In the rows, 128 means zero.
One turn moves every row onto another: examples first, then more rows asked:
Q: [138 133 101 119 138 167 108 126 132 135  95 124 121 142 135 136 110 129
 123 123 131 164 136 111 149 134 124 131 152 127 130 131  89 112 134 146
 107 119 132 124 145 120 116 110]
Z: [124 117 148  97 128  77 125 108 132 156 100 135 110 124 133  93 135 147
 142  87 142 133 125 153 168 112 117 101 118  96 110 148 116 138 150 132
 135 136 141  93 120 132 135 126]
M: [121 147 152 105 125 121 126 160 141 143  96 107 122 127 132 142 135 155
 138  90 130 127 120 169 143 121 124  91 125 137 107 149 122 130 121 105
 126 114 156 145 140 136  98 122]
K: [131 134 155 114 135 143 113 157 124 133 139  84 124 121 126 121 136 152
 135 120 150 140 131  95 158 138 108 124 120  93 115 134 113 157 155 120
  91 111 149  80 131 140 114 141]
W: [127 122 137 123 106 110  95 122 152 159  99 126 134 138 152  94 156 125
 158 114 166 124 131 143 179 126 124  88 136 124  81 138 127 102 136 106
 106 110 165 108 117 142 112 120]
T: [128 142 141 113 129 142 128 114 116 133 139 100  95 119 131 131 137 139
 144 111 135 143 119  97 153 153 125 119 124 105 111 124 100 161 144 127
  97 112 166 104 124 123  79  96]
F: [135 123 141 128 107 119 104 112 144 157 101 120 129 134 156  99 150 137
 166 118 174 127 125 145 169 141 137  98 138 123  81 128 130  99 135  98
 103 107 161 110 115 142 111 128]
U: [134 136 138 113 135 149 102 130 111 159 124 122 140 128 165 116  97 156
 137  84 144 164 141 140 133 141 118 146 117 114 114 165  88 121 130 120
 160 134 141  91 127 141 138  92]
Y: [158 134 116 131 130 162 114 157 105 139 117 123 167 122 136 123  93 161
 147 102 127 145 150 128 149 130 122 107 134 116 116 146 113 119 121 117
 120 116 178 131 127 150 139 100]
C: [130 120 109 115 149 165 109 143 143 143 121 166 132 151 148  94 120 118
 144 118 164 150 133 102 135 149 107 125 140 112 140 150 102 127 126 112
 127 125 146  96 139 145 110 100]
P: [155 113 122 135 105 143 104 113 106 126 101 129 134 130 175 133 123 142
 131 103 153 161 130 113 131 138 129 113 143  83 116 134 119 105 113 119
 121 126 152  97 110 142 139  86]
A: [132 130 154  89 131  78 136 104 124 160 102 127 113 131 127  97 131 159
 154  84 148 140 117 150 151 122 116 108 124  95 112 139 112 137 152 123
 138 134 135  98 121 136 135 128]
L: [112 144 143 103 120 106 111 154 149 147  89 111 119 127 130 136 138 144
 133  90 126 125 128 164 156 116 125  91 121 139 107 157 118 127 124 119
 132 122 163 143 134 128 101 119]
J: [135 157 151 110 107 133 110 144 113 116 132 117 104 143 124 125 134 140
 161 126 174 139 133 103 132 152 109 123 119 124 108 154  86 150 147 121
 111 115 166  78 136 140  93 123]
X: [137 109 104 115 140 143 113 150 115 135 121 140 113 117 155 112  75 136
 128 120 150 127 130 121 148 140 108 141 139 111 130 154 115 151 131 144
 107 128 130 113 139 139 135 131]

L goes to Z
F goes to M
J goes to T
Where do these go?
U goes to P
X goes to C

One turn moves every row onto another: examples first, then more rows asked:
Tuke: [103 117  90 111 128 119 132 116 125 140 122 108 141 135 157  87  91 122
 126  93 132 112 156 104 136 135 155 129 119  93 158 155 129 118 115 132
 133 132 150 167 132 132 134 125 118  99 144]
digum: [130 141 120 141 124 104 161 102 116 140 135 122  86 103 160 104 116 155
 114 124 136 121 152 122 178 130 121 176 121 147 129 106 142 132 144 149
 146 115 115 187 159 135 121 146 152 121 160]
Goniv: [107 115  82 111 125 115 133 116 123 141 124 112 135 133 152  90  86 129
 122 103 130 117 153  97 140 138 150 127 125  98 157 151 128 113 116 144
 127 126 150 167 129 128 143 121 108 108 143]
Tidid: [139 128 126 138 104 129 148  84 120 154 145 121 105 112 136  98 101 164
 128 113 136 104 155 125 160 112 119 137 137 110 111 113 140 117 130 125
 143 115 115 176 152 151 115 124 151 140 129]
luf: [104 114  91 112 121 113 134 113 129 139 125 105 135 131 149  88  94 120
 125  92 138 121 156 101 137 135 155 129 125  90 156 151 131 117 118 140
 132 129 155 171 130 130 140 127 119 103 144]
Fub: [136  91 114 100 144 114 158 118 115 137 157 143 118 142 136 136 122 140
 143 146 159 116 133 113 149 117 153 122 131 158 155 151 169 162 147 112
 119 144 142 172 139 171 120 121 140  90 138]
Rap: [131 125  98 122 130 121 124 102 116 150 142 142 144 145 159 135 147 141
 134 122 112 120 139 154 116 123 166 140 126 139 149  90 162 142 121 144
 136 119 161 151 134 113 135 115 137  89 150]
vir: [147 139 114 110 125 135 162 105  93 111 105 136 134 122 134 108  93 114
 152  99 142 131 169 105 163 154 117 157 152 153 160 107 139 136 145 134
 117 117 169 163 143 157 109 119 140  93 155]
fori: [137  90 113 108 139 115 161 126 109 126 156 134 112 149 138 141 120 137
 149 147 158 112 135 109 154 112 149 120 133 160 145 142 171 162 156 115
 122 137 145 176 141 164 118 125 142  89 134]
seraf: [129 133 140 119 122  82 134  93 117 156 125 128  90 119 149 121 116 179
 122 129 132 110 161 120 170 121 116 144 118 140 123 144 149 141 114 118
 145 129 136 173 147 134 110 142 167 122 164]
Buzo: [137  94 115 103 142 117 157 121 107 126 160 135 114 144 134 138 126 139
 152 150 151 111 132 106 162 110 148 121 132 164 149 147 172 162 149 115
 119 140 142 174 142 164 121 122 135  97 140]
Sot: [124 136 134 131 120  92 147  88 106 140 141 116 120 109 168 114 116 168
 122 136 124 105 155 138 146 147 116 139 123 123 126 109 142 128 110 135
 118 135 119 142 154 146 124 136 169 142 135]
Guke: [144 140 113 114 122 125 166 107  92 106 108 131 127 117 132 113  95 104
 156 101 139 125 166 113 168 153 126 151 146 157 163 112 132 134 153 136
 114 111 166 160 141 150 109 115 145  94 155]
mopa: [146 141 111 109 129 132 164 100 100 110 110 143 130 120 131 117  93 107
 146 103 138 119 168 110 164 153 129 157 142 162 165 108 133 127 149 129
 108 115 162 161 141 148 108 113 144  85 163]
zagaf: [122 138 135 112 130  88 131 102 109 155 130 131  91 119 150 121 111 177
 128 131 130 106 161 121 171 125 109 143 116 136 119 148 151 143 119 119
 146 130 138 175 143 144 114 145 168 132 162]
der: [106 117  90 117 122 112 143 115 128 145 129 105 143 132 153  93  93 129
 120  96 140 110 163 100 135 137 154 126 119  91 154 148 136 114 118 143
 135 127 158 166 134 126 147 124 117 109 147]
non: [144 137 113 115 120 129 160 105  98 111 109 137 137 119 132 109  95 106
 154 104 144 123 173 111 163 154 126 148 151 156 169 110 132 131 155 135
 114 114 165 159 147 148 110 121 150  89 152]
fitez: [132  95 119 105 141 118 162 122 116 131 154 137 114 137 135 134 123 141
 156 153 159 110 140 101 152 114 152 129 130 167 151 142 172 161 150 117
 120 139 134 180 142 171 114 124 138  97 143]
Vope: [135 131 124 137 127 108 159 102 114 139 139 120  91 100 156 108 115 158
 103 125 137 115 153 131 179 128 124 178 125 141 127 106 133 137 141 142
 143 118 115 191 165 143 119 144 149 118 155]
fakon: [129 128 101 116 135 117 120 118 105 155 145 137 140 143 157 134 149 147
 141 124 104 123 129 143 121 120 167 136 119 139 149  88 160 139 122 145
 136 115 158 158 130 108 123 118 137  96 151]
Dugim: [138  85 112 104 146 117 165 119 112 125 151 136 114 138 138 134 132 135
 153 150 154 126 138 107 154 112 153 124 129 157 149 145 174 167 148 115
 124 135 143 176 144 165 119 127 146 104 138]
dipop: [136 127 130 134 103 127 149  90 122 158 145 114  99 119 144  98 106 163
 125 117 137 116 154 120 160 104 118 137 133 100 117 111 135 122 134 130
 146 113 114 173 153 155 112 124 150 136 131]
zosa: [123 126  98 118 134 115 113 109 112 158 143 140 140 143 168 139 148 147
 137 129 113 117 134 147 115 120 161 143 121 143 145  93 161 144 126 142
 144 116 161 157 140 119 125 112 137  95 151]
zinit: [123 131  94 124 137 119 121 113 112 152 141 136 140 151 162 140 151 142
 139 127 109 118 136 143 123 123 168 140 132 142 145  93 163 137 115 141
 138 120 154 161 136 111 130 117 133  89 155]
Budi: [109 114  90 108 127 119 147 117 129 139 129 112 127 133 151  92  87 124
 119  90 137 110 159 105 140 135 163 128 122  91 154 152 133 117 121 134
 126 127 154 165 129 129 141 120 113 100 141]
berud: [130 135 136 137 119 101 144  92 110 143 139 122 127 112 165 117 125 168
 128 142 120 106 158 133 148 142 110 143 125 122 130 105 138 128 111 137
 117 137 124 152 159 148 129 133 169 150 138]
toza: [144 140 116 114 126 134 169 109  92 109 105 131 127 121 131 114  88 107
 150 101 139 119 177 108 158 152 123 151 142 151 157 108 129 131 150 133
 120 111 159 160 144 153 108 109 146  94 160]
Magos: [125 128  99 116 137 119 111 108 112 153 146 137 141 145 161 137 152 140
 135 126 107 124 132 143 120 122 162 141 130 138 146  91 160 143 115 147
 139 124 154 159 142 116 130 113 133  92 150]

zosa goes to der
Magos goes to luf
fakon goes to Goniv
Where do these go?
Budi goes to mopa
fori goes to zinit
zagaf goes to berud
seraf goes to Sot

One turn moves every row onto another: examples first, then more rows asked:
vutem: [131 121 104  97 146 127 161 122 110 128 153 117 127 135 113 166 125 153
 115 119 107 107 121 119 155 136 118 115 127]
rafol: [128 114 110  96 131 120 173 127 119 136 139 116 125 134 126 163 114 144
 109 126 106 109 122 114 146 136 110 111 109]
Pidud: [140 141 140 122 159 116 124 128 129 167 130 102 149 129 117 147 100 152
 109 101 146 110 147 112 123 123 146 122 124]
mazi: [113 131 132 101 120 148 139 139 149 128 105 112 107 104 109 159 128 131
 139 141 103 140 167 158 145 110 117 135 114]
Belos: [114 146 106 129 121 124 111 171 128 115 143 117 131 114 121 136 134 126
 125 144 119 127 163 133 142  99  98 125 117]
fulet: [114 126 100 119 152 114 144 131 155 141 124 123 103 152 122 140 132 138
 179 112 112 127 141 123 119  98 127 151 131]
Fir: [135 141 139 122 153 109 130 130 134 170 129 100 148 131 120 147  98 150
 107 104 145 104 150 109 126 121 145 122 118]
sapo: [132 120 112 100 140 122 115 120 101 185 142 108 129 126 111 137 116 131
  94 121 133 125 139 106 124 142 140 143 132]
Lemad: [108 120 109 152 138 123 146 129 132 151 126 119 125 134 105 109 119 129
 176 155 121 132 158 134 107 135 119 135 121]
kot: [121 130 135  99 125 157 133 137 140 128 105 114 109 101 106 158 126 135
 141 139 106 146 162 163 138 114 115 134 117]
Fedis: [112 134 126 100 129 148 135 138 146 124 112 112 106 105 101 160 136 135
 141 138 103 134 168 159 152 109 122 138 123]
siv: [115 120 112 152 144 132 138 127 125 150 130 121 130 130 102 111 120 133
 181 151 122 138 155 140 104 137 118 136 131]
Dafi: [127 121 109 115 159 129 131 129 143 140 127 126 109 146 122 141 126 145
 184 106 116 141 131 132 104 101 125 151 139]
Duv: [121 140 115 129 113 129 112 174 126 120 134 117 130 110 128 136 120 124
 121 147 121 138 158 133 128 101  93 122 107]
Masad: [130 139 119 125 123 142 101 172 116 116 140 121 134 105 121 138 120 129
 128 139 124 146 154 142 121 103  93 122 118]
sumez: [116 120 110 116 138 112 152 134 158 148 109 124 101 149 135 136 117 132
 172 117 115 134 138 119 105  98 120 147 113]
Somod: [134 120 115 100 136 122 118 122 104 189 137 110 127 125 116 135 111 128
  91 122 133 128 137 106 120 143 137 142 125]
pibed: [114 117 114 151 137 130 143 130 128 151 124 120 127 130 106 109 116 130
 178 155 122 138 155 137  99 136 118 135 123]
natat: [131 115 117 113 144 126 140 132 147 145 112 127 106 143 132 138 110 139
 178 112 117 149 129 130  90 101 120 145 120]
novov: [126 120 112 101 133 116 121 122 107 187 137 109 127 129 115 134 114 125
  90 125 131 121 142 102 125 141 138 143 122]
Zikeb: [123 143 108 128 131 138  99 170 117 113 149 118 133 111 114 139 133 131
 132 136 121 136 158 138 136 100 100 125 128]
teraz: [127 122 109 102 138 118 118 121 106 185 141 106 127 129 112 136 120 128
  93 123 133 119 141 103 130 141 142 145 130]
vuvi: [142 109 120  92 131 133 164 126 109 136 134 120 128 126 127 162 102 148
 112 125 109 124 115 122 129 138 106 108 108]
duba: [144 114 115  93 148 141 152 122 101 132 148 120 132 128 117 167 116 156
 119 116 111 123 113 128 136 140 112 112 126]
Lozef: [139 140 143 122 153 113 128 130 132 168 126 102 148 131 120 146  96 150
 107 103 146 109 149 111 120 124 144 120 116]
toze: [108 121 108 153 143 126 141 127 130 148 132 120 127 133 100 111 125 131
 179 153 121 132 158 137 111 135 121 137 131]
tok: [119 133 130  99 132 156 130 137 139 124 113 115 109 102 101 161 132 138
 144 136 105 144 164 165 147 112 118 138 127]
Vofuv: [136 142 138 122 159 111 126 128 132 168 130 100 148 133 117 148 102 152
 108 102 146 105 150 110 127 121 148 123 123]

toze goes to siv
tok goes to kot
sumez goes to fulet
Where do these go?
Zikeb goes to Masad
teraz goes to sapo
vuvi goes to rafol
Lozef goes to Fir

